In the rows, 128 means zero.
The rows of Z fall into 5 groups, which share some directions, and each row is roughly a mix of its group's hidden directions.
Z:
[[132 142 101 105 135 182 109 161 165  86 112]
 [130 203  99 145 139 131 142 155 164 125 114]
 [141 128 151 190 119 115 130 147 166 138  78]
 [132  99 125 148  94 137 151 186 145 104  83]
 [ 99 137 104  84 151 156 134 121  86 148 177]
 [156 170 178 126 143 110 123  81 138  93 144]
 [105 186  96  87 147 148 106 109 116 130 158]
 [123 165  93 115  83 105 140 118  79 165 124]
 [ 92 179 108  82 131 153 114 158 123 129 163]
 [130 127 126 171 158 168 110 136 110 191 113]
 [ 96 140 103  88 152 153 125 100  98 173 160]
 [127 158 126  66 119  76 149 110 121  98 142]
 [124 101 176 128 127 125 122 176 179  93 118]
 [142 146 100  70  72 127 105 118 115 100 120]
 [121 155 111 187 122 103 149 157  82 155 135]
 [133  83  86 110  71 152 119 119 102 150 121]
 [ 84  79 114 121 158 117 124 186 116 133 140]
 [145  84 146 143  98 114 150 134 171  91  85]
 [109 124 120 163 154 114 108 195  97  96 131]
 [148 153 128 118 117 175 135  83 164 174 108]
 [153  97 146 149  86 102 150 134 183 142  99]
 [112 162 126  77 193 140 124 125 159 133 132]
 [123 170 103  94 109 114 126 129  78 133 180]
 [161 142 174 167 152 105 122  90 110  89 133]
 [150 127 125 167  74  94 150 144 130 167  97]
 [126 122 135 182 150 166 116 178 152 150 101]
 [138 133 154 197 120  98 149 151  92 115 107]
 [164 115 153 142 173 131 130  71 149 112  95]
 [158 102 134 168 111 170 155 116 146  91  90]
 [146  89 147 200 137 111 139 136 140 110  98]
 [121 110  75  84 113 161 130 116 166 111  94]
 [ 76 106 134 105 183 118 166 128 162 127 124]
 [113 148 114 123 148 137 146  67  80 157 158]
 [125  85  91 151  82 124 142 163 104 110  95]
 [116 134 152  67 153 112 116  98 122 128 182]
 [135 161 104  83 121 163 133  73 161 117 118]
 [130 103 128 196 139 103 140 170  94 130 145]
 [174 103 142 179 137 138 126 169 162 104 112]
 [146 114 159 164 120 134 135 139 187  80 104]
 [130  78 160 109 115  92 142 116 133  68 121]
 [127 127 132 205 126 103 157 155 104 148 114]
 [131 108  96 144  74 100 126 164  95 116  91]
 [ 81  97 112 140  96 126 136 101 143 186 147]
 [160 130 156 149 134 136 121  91  81 184 144]
 [125 147  87 121 138 140  92 170  70 125 152]
 [133 188 100 152 162 145  97 152 118 133  93]
 [160 157 140  86 102 148 121  67 153 127 118]
 [144 177 119  73 145 142 126  93 133 171 123]
 [ 91 121  84 179 143 139 140 170 126 120  96]
 [ 96 128 168 143 154 147 156 146 111 187 153]
 [112 143  84 129 120  92 112 126  69 118 170]
 [140 139 108  77 117 102 126  77  84 130 156]
 [116  98 172 160 179 150 130 119 108  88 136]
 [114 160 145  84 161 114 101 122  88 112 173]
 [111 187 133 135 172 104 135 138 149 166 159]
 [137 111 126 159 116 131 144 148 183 101  69]
 [ 97  88 137 116  71 101 131 124 138 174 146]
 [160 129 128 188  75  98 136 154 109 125 123]
 [118 119 112 145  86 120 119 179  81 163 154]
 [ 80 148 129 104 161 116  95 185 124 113 112]
 [104 105 106 168 107  95 134 166  75 147 124]
 [ 89 124 102 111 152 137  95 193 106 136 147]
 [126  93 101 165 142 143 153 149 116 134  62]
 [122  94 131  81 109 161 129 169 169  95 125]
 [ 98 135 121 120 162 109 101 163 183 131  87]
 [132 110 107 161  68  94 128 156  83 125 132]
 [171 183  94 112 120 108  86 148 122 108 129]
 [101  99 141 133 192 160  90 143 109 146 129]
 [154  99 152 164 100 111 134 163 173  96 104]
 [155 174  99  84 141 145  83 102 122 111 143]
 [106 108 154 141 130 161 130 128 189  81 103]
 [161 127 147  89 110 177 119 119 180 146 106]
 [106 132 113 193 141 124 146 175 116  98 102]
 [139 108 168  92  99  88 123 105 135 131 181]
 [149  94 149 175 100 108 163 137 151 104  89]
 [ 89 161  89 102 166 162 113 123 142 165 118]
 [146 112 101 108 102  81 120 136  74 118 169]
 [110 116 117  66 127 163 121 119 177 137  94]
 [161 119 137  96 146 171 116 122 186 100 102]
 [114  67 140 112  93  83 130 142 110  95 127]
 [129 184  72 105 151 138 130 107 101 156 125]
 [142  93 118 112  78 131 110 183 167 114 121]
 [108 117 159 183 146 154 132 163 166 129  94]
 [109  83 122 182 120 103 160 153 112 144  94]
 [176 128 144 159  92 134 144  94 158  85 111]
 [ 77  98 104 102 142 173 165 125 129 159 133]
 [186 134 125 146  72 109 134 104 112  96 114]
 [ 86 139 140 171 167 131 140 118 101 173 158]
 [126 149  59 131 157 139 104 165  94 123 134]
 [ 96 144 118  89 137 139  97  80 133 169 162]
 [101 136  99 121 145 167 125 118 166  65 110]
 [ 96 135  78 181 111 109 130 155 120 162 109]
 [170  87 114 119  82 142 137 111 151  79 122]
 [144 101 156 200 130  96 148 132 114 130 100]
 [160 133 180 109 116  97 119  89  98 138 168]
 [156 141 138  61 105 138 113  95 151  93 142]
 [119 113 149 193 112 109 133 184 115 111 138]
 [112 109 110 159 146 149 160 135 182 133  76]
 [131  93 112  56  90 146 126 119 140 103 121]
 [117 107 123 184 109 104 149 158  72 115 124]
 [135 175  96  77 125 135 111  79 116 147 141]
 [120 105  76 123 102 100 138 160 115  81 160]
 [110  98 119 159 153 105 112 189  89 116 144]
 [105 111 114 149 156 146 124 141 172  61 116]
 [106 169  89  70 142 144  92 139 148 126 133]
 [107 142  96 146 118 102 119 157  66 168 142]
 [ 82 138 152  69 145  89  96 128 120 135 137]
 [138 136 157 178 133  85 135 143  68 132 131]
 [101 135 116 182 167  82 158 158 126 122 122]
 [111 147 111  69 128 125 114 113 110 154 188]
 [155 154 138 121  67 126 101 162 169 122 106]
 [161 140 139  93 107 113 113 122 155  78  77]
 [ 93 131 119 184 137 103 142 159  75 141 132]
 [173 127 171 148 146 181 144 119 157 118 101]
 [138 108 157 172 163 123 145 118 172  93  92]
 [135  77 119 131 109 117 115 203 146 138 127]
 [156  64 103 132 124 143 153 101 118  84 141]
 [149 126 148 109 146 138 133 139 193 105  75]
 [160  95 165 171 117 129 157 115 165 119  90]
 [143 169 128  79 146 146 110  94 127 178 148]
 [172  89 138 171  97 113 143 137 133 148  83]
 [156 114 173 151 135 109 139 120 184 128  83]
 [133 107 164 195 117  98 150 157 153 126 118]
 [115 132 115  66 105 102 127 142 169  83 132]
 [145  92 126 163  76 101 154 148 124 106  90]
 [152 137 121 183 119 171 118 124 127 183 105]
 [100 153 164  73 149 142 120 137 127 112 179]
 [103 130 106  64 130 172 107 104 153 150 116]
 [167  94 153 187 131 135 145 145 171 122 118]
 [163 175 136 189 129 115 115 145  94 110 121]
 [135  56 168 155 109 108 149 117 114 113 124]
 [112 132  94 134 165 154  99 167  84  98 152]
 [134  93 173  81 131 109 124 105 164  89 134]
 [ 95 120 141 147 157 167 156 129 168 177 104]
 [134 114 133  80 107 164 127  83 180 109 133]
 [162 156 137 105  92 158 125  98 183 115 105]
 [143 130  79  82  79 138 109 119 121 168 136]
 [145 133 173 167 111 106 137 150 181 153 102]
 [114 139  84 131 140  81 136 171  79 115 147]
 [130 164 145 176 182 152 138  91 121 107 133]
 [153 132  99 152  87  85 135 123  71 131 149]
 [122 143 116  93 111 145  88 166 150  71 111]
 [144 164 154 107  85 134 112 127 188 138 101]
 [102 122 153 156 137  76 149 159  86 140 161]
 [115 121 101  64 142 154 101  93 143 108 157]
 [ 98 144 109  80 159 176 115  94 132 100 140]
 [145  97 192 134 171 146 113  91 122 116 127]
 [156 123 153 131 107 110 147 108 172  70  94]
 [158 128 135 136 122 156 151  59 151  87 124]
 [140 132 130 204 112 109 167 148 111 147 114]
 [151  97 154 178 127 117 156 140 153 109  76]
 [121  75 108 122 108 156 127 128 185 129  87]
 [136 124 175 104 130 167 125  91 175 161 113]
 [149 150 123 120  77 143 147  88 174  94 111]
 [143  86 186 155 130  96 149 124 145  95 108]
 [138 147  76  74  83 141 122 118 121 157 119]
 [ 79 110 133 125 111 141 142 136 105 197 154]
 [124 146  98  84 142 167  85 110 134 175 129]
 [105 130 118  83 150 158 114 121 189  95 142]
 [162 140 136  82 102 140 131  73 164 127 102]
 [183 149 147 110 150 155 124 116 184 108 112]
 [146 146 115 126 128 197 112 107 174 149 102]
 [137  97 178 158 101  85 124 159 122  92 128]
 [113 155 104  70 130 149 100 116 103 147 173]
 [100  99 149 153 171 172 115 162 163 139 111]
 [124 101 128 167  88  75 144 161  95 114 133]
 [168 116 147 123 113 149 136  99 192 131  90]
 [151  76 153 182 121 105 163 138 154 130 121]
 [147 123 179 161 163  93 160 150 146  97 120]
 [ 79 128  79 108 123 146 128 164  80 136 139]
 [100  88 130 149 167 124 151 142 117 186 155]
 [141  86 154 200 124 126 159 127 115 137 109]
 [109 127  82 154 142  96 130 168  75 111 145]
 [150 142 147 193 142 112 127 154 121  98  83]
 [141 153 139  82 129 160 127  66 152 157 120]
 [126 163 101 104 149 178 117  69 136 132 112]
 [174 143 111 150  94 113 115 112  75 167 137]
 [127 166  96  79 122 130 100 126 101 155 175]
 [107 164 101 103 136 133 124 123  97 168 187]
 [143 156 128 154  93 156 162 106 178 156  99]
 [112 158 119  76 179 170 108 104 131 130 130]
 [155 111 142  84  95 110 101 126 141  68 143]
 [111 109 142 190 114  96 154 153  88 144 144]
 [120 158 100  83 110 128  98 100 101 141 179]
 [123 161 155 152 183 149 126 136 185 135 121]
 [136 148 106 166 135  75 118 150  88  84 128]
 [175 152 108 161  64 125 137 102 119 136 119]
 [171  78 170 140 118 111 147 109 143 106  92]
 [161 103 153 190 104 105 144 145 121 108  95]
 [ 53 122 101 103 147 125 134 132 121  99 161]
 [124 129 151 156 148 188 119 123 172 157  94]
 [110  87 145 161 175 155 163 104 158 134 147]
 [125 141 109  89 129 191 123 113 151 177 135]
 [153 133 123 112 122 172 139  60 153  97 131]
 [127  95 134  93 114 136 160  73 162 166 132]]
Each list below has two rows that fit no group; the rest each fit one group, if only roughly. Name those rows in the order they come.
    Z192: [186 133 160 108  83 138 104  95 140 150 120]
    Z947: [123 122 159 151 158  70 111 176 107 130 151]
    Z346: [122 109 138 204 149 136 149 150 140 120  89]
    Z190: [113  73 120 122  73 114 151 120  95 114 158]
    Z35: [141 105  90  95  95 163 102 172 103 146 143]
    Z458: [147 115 108 176  87 121 140 166  99 126  83]
    Z489: [148 110 139  83  95 117 100 143 175  88 106]
    Z686: [132 116 133 164 126 104 118 132  56 173 129]
    Z138: [ 91 131 150 107 146 112 135 122  84 178 172]
    Z150: [123  66 175 120 118 106 134 131 119 165 162]
 -> Z947 Z489
    Z417: [ 97 111 143 113 159 183 136  97 176 142 116]
    Z323: [ 98 136  73  91 106 161  93 147 153 141 120]
    Z92: [148 137 135 196 151 103 147 162 105  99 117]
    Z635: [122 134 134  63  98 131 108 115 104 130 182]
    Z27: [138  98 137 134  65  81 144 168 113 125 125]
    Z50: [153 153 144 140 133 126 132 100  65 163 169]
    Z710: [ 74  99 138 158 170 119 131 142  99 143 166]
    Z564: [104 130 140 128 153 190 131 105 183 130 104]
    Z456: [144 118 170 183 125  82 169 128 136 147 135]
    Z619: [158 172 121 157 156 153  95  79 114 121 147]
    Z610: [109  54 176 146 124 143 125 147 133 140 113]
 -> Z323 Z610
    Z540: [153 100 182 145 112 134 153  93 163 122  93]
    Z965: [106 129 115 166 179 147 144 103  81 127 163]
    Z189: [122 144 113 209 137 143 133 143 106 153 102]
    Z716: [155 120 120 155  90  95 133 162  83  84 127]
    Z118: [ 95 109 111 159  94 143 182 116  90 147 150]
    Z647: [137 128 145 169 151 153 155 127 190 102  98]
    Z8: [126 163 124  86 119 149  88 134 110 116 189]
    Z485: [ 77  98 112 102 153 101 138 148 117  77 148]
    Z511: [ 91 103  91 140 116 139 118 181  97 162 151]
    Z193: [152  79 116 110 104 117 146  97 176 132  87]
    Z37: [167 110  87 115  63 127 130 154 129 102 115]
 -> Z540 Z118
    Z749: [173 149 145 152 136 166 123 128 180 128  85]
    Z13: [124 156  73 143 131 167 104 139 116 177 105]
    Z592: [153 135 162 134  86  75 124 112 107  81 128]
    Z523: [126 166 155 163 152 108 137  92  81 132 165]
    Z879: [161 100 125 159  75  91 142 144 103  93 134]
    Z561: [169 143 137  97 108 170 104  87 154 162 117]
    Z153: [166 137 160 176 119  89 146 107  91 142 150]
    Z840: [154 172 180 129 158 122 125 178 112 144 134]
    Z258: [146 143 166  94 160 134 110  91 158  83 152]
    Z383: [176 135 180 160 147 134 110 103 157 101 108]
    Z687: [150 107 182 176 102 103 147 157 123 113 110]
    Z342: [158 163 153 135 145 155 146 107 191 106 114]
    Z43: [132 121 158  90 108 143 128  93 184  86 119]
 -> Z523 Z153
    Z343: [150 148 140 178 116  91 136 177 138  86 125]
    Z550: [ 81 142  85  89 145 161 126 116 114 166 145]
    Z368: [ 81  96 102 128 161 114 131 178 115  93 145]
    Z154: [121 113 147 116 165 176 127 130 177 147  82]
    Z626: [152 153 163  94 179 142 111 101 156  95 122]
    Z919: [159 160 126 134 128 156 141 111 199 150 104]
    Z883: [142 130 175 112 126 125 116  50 107 134 122]
    Z634: [ 82 129 148 131 190 156 135 140 153 160 109]
    Z882: [138  90 185 175 140 112 133 149 122  91 133]
    Z884: [ 90 139 107  96 158 185 116  99 137 160 132]
    Z674: [143 141 116  83 134 173 103 111 176 104  99]
 -> Z343 Z154
